Small tables with named rows and columns. After each table, cells are looked up by row and column.

Table Malu
|  | Bokopaz | Gep | Dazarad | Nibuzo | Napug | Tiz | Pidek | Sur | Miva |
|---|---|---|---|---|---|---|---|---|---|
| Bam | -5.32 | 48.74 | -1.11 | 2.40 | 21.25 | 16.02 | -7.76 | -8.61 | 11.98 |
| Simine | 5.18 | 4.20 | -9.52 | 11.83 | 0.01 | -14.69 | -2.99 | -7.56 | -3.79 |
| Nurig | -19.38 | 34.97 | -21.43 | 5.12 | 2.01 | -10.55 | -22.50 | -7.57 | -7.45 |
| Mufavom | -57.33 | 49.64 | -36.79 | 43.73 | 42.18 | -21.56 | -26.30 | 26.06 | -7.93 |
| Lizafi | -26.88 | 27.92 | 9.78 | 44.42 | 24.19 | -7.57 | -38.37 | -20.14 | 55.72 |
| Puvid | -27.68 | 34.03 | -17.90 | -12.49 | -3.06 | -9.19 | -18.73 | -10.23 | 0.44 |
| Tel | -8.97 | 35.71 | -21.53 | -28.33 | 6.01 | -17.95 | -68.09 | -47.83 | 29.96 |
| Bomib | -31.85 | 24.90 | 7.66 | 39.45 | 15.57 | -10.29 | -30.35 | -16.70 | 41.83 |
| Zazoler | -5.79 | 50.58 | 3.40 | 27.72 | 28.63 | 23.82 | 2.43 | -16.35 | 10.77 |
| Mag | -43.23 | 39.78 | -33.81 | 34.94 | 25.41 | -21.92 | -27.49 | 20.19 | -5.37 |
| Sog | -20.94 | 29.83 | -7.23 | 13.47 | -2.76 | -1.33 | -24.06 | -13.91 | 26.92 |
| Dipir | -21.37 | 37.96 | -25.90 | -6.56 | 14.21 | -18.62 | -26.47 | -5.80 | -0.57 |
| Tuv | -32.79 | 26.50 | 6.86 | 40.12 | 19.21 | -3.65 | -32.45 | -16.02 | 47.83 |

Nibuzo of Mufavom is 43.73
Napug of Lizafi is 24.19
Sur of Bam is -8.61
Tiz of Puvid is -9.19
Dazarad of Mufavom is -36.79
Miva of Dipir is -0.57
Gep of Bomib is 24.90
Dazarad of Puvid is -17.90
Pidek of Sog is -24.06
Gep of Tel is 35.71
Miva of Mufavom is -7.93
Napug of Zazoler is 28.63
Gep of Bam is 48.74
Napug of Tel is 6.01
Gep of Mag is 39.78
Row with the largest Nibuzo: Lizafi

Zosiba:
cols = Vibu, Zek, Zab, Loto, Sezap, Luzef, Namuf, Zasufut
Ruvobu: [104, 171, 112, 135, 84, 107, 138, 114]
Pob: [215, 187, 162, 173, 133, 65, 148, 98]
Zipir: [133, 108, 194, 128, 109, 110, 161, 137]
Dekelon: [152, 132, 161, 147, 124, 138, 159, 136]
Fil: [115, 67, 190, 145, 52, 98, 152, 129]
Lel: [85, 131, 161, 120, 124, 144, 122, 166]

Loto of Dekelon is 147
Namuf of Fil is 152
Luzef of Ruvobu is 107
Zek of Dekelon is 132
Zek of Fil is 67
Vibu of Ruvobu is 104
Zek of Zipir is 108
Namuf of Lel is 122
Sezap of Zipir is 109
Sezap of Ruvobu is 84
Sezap of Pob is 133
Sezap of Fil is 52
Loto of Ruvobu is 135
Loto of Lel is 120
Namuf of Zipir is 161

Fofefa =
	Pamimo	Duka
Lup	158	50
Sufoz	197	14
Lerunu	192	156
Supare	179	219
Lev	152	61
Ladel	161	44
Zar	200	125
Vitibiz	172	56
Dudokud	200	171
Pud	198	75
Tur	199	222
Guzi	151	240
Tid	168	59

Pamimo of Supare is 179
Duka of Lev is 61
Pamimo of Lup is 158
Duka of Sufoz is 14
Duka of Zar is 125
Pamimo of Guzi is 151
Pamimo of Tur is 199
Duka of Dudokud is 171
Pamimo of Lev is 152
Pamimo of Dudokud is 200
Pamimo of Pud is 198
Pamimo of Sufoz is 197
Duka of Ladel is 44
Duka of Vitibiz is 56
Duka of Lerunu is 156
Pamimo of Lerunu is 192
Which row has the largest Duka? Guzi

Bot
cols = Lizotam, Nem
Zumas: [90.32, 29.89]
Dez: [65.96, 55.12]
Gav: [12.05, 50.25]
Lotod: [39.96, 70.96]

Zumas, Lizotam -> 90.32
Dez, Lizotam -> 65.96
Lotod, Nem -> 70.96
Dez, Nem -> 55.12
Gav, Lizotam -> 12.05
Zumas, Nem -> 29.89
Lotod, Lizotam -> 39.96
Gav, Nem -> 50.25
Which row has the largest Lizotam? Zumas

Diligik:
         Zudud    Poge    Zelo   Rodez    Zaro   Sinak     Lof   Suraf
Tadu    68.799  59.580  41.376  65.219  18.998  39.869  63.169  83.144
Nef     61.111  35.851  27.736  41.429  38.802  47.450  70.600  58.913
Norudo  67.267  61.394  44.375  68.184  22.200  45.571  59.164  80.420
Kup     66.723  47.997  33.734  48.953  26.383  34.502  67.648  72.437

Suraf of Tadu = 83.144
Rodez of Tadu = 65.219
Zelo of Tadu = 41.376
Zaro of Kup = 26.383
Lof of Norudo = 59.164
Zelo of Kup = 33.734
Zelo of Nef = 27.736
Zaro of Nef = 38.802
Zudud of Nef = 61.111
Suraf of Kup = 72.437
Suraf of Nef = 58.913
Row with the largest Zelo: Norudo

Table Seb
,Pebidi,Taguvi,Lom,Zot,Sarazo,Zupoma
Zizas,45.30,71.99,73.34,51.25,35.84,74.84
Bive,50.21,92.48,95.09,81.98,19.35,94.65
Muz,66.50,60.91,70.22,46.43,63.94,46.36
Noridi,36.68,73.71,78.23,64.95,42.19,87.21
Gen,79.21,54.56,71.17,56.32,69.24,71.91
Vibakip,47.73,41.16,44.42,63.90,83.27,37.47
Feri,56.70,35.79,64.67,69.48,86.03,45.91
Rif,57.52,58.71,58.26,85.69,71.66,91.45

Pebidi of Noridi = 36.68
Taguvi of Muz = 60.91
Sarazo of Vibakip = 83.27
Zot of Muz = 46.43
Zot of Feri = 69.48
Zupoma of Rif = 91.45
Zupoma of Bive = 94.65
Lom of Feri = 64.67
Zot of Noridi = 64.95
Zupoma of Noridi = 87.21
Pebidi of Vibakip = 47.73
Pebidi of Muz = 66.50
Sarazo of Feri = 86.03
Taguvi of Rif = 58.71
Pebidi of Bive = 50.21
Sarazo of Rif = 71.66
Taguvi of Noridi = 73.71
Taguvi of Zizas = 71.99
Sarazo of Gen = 69.24
Lom of Vibakip = 44.42

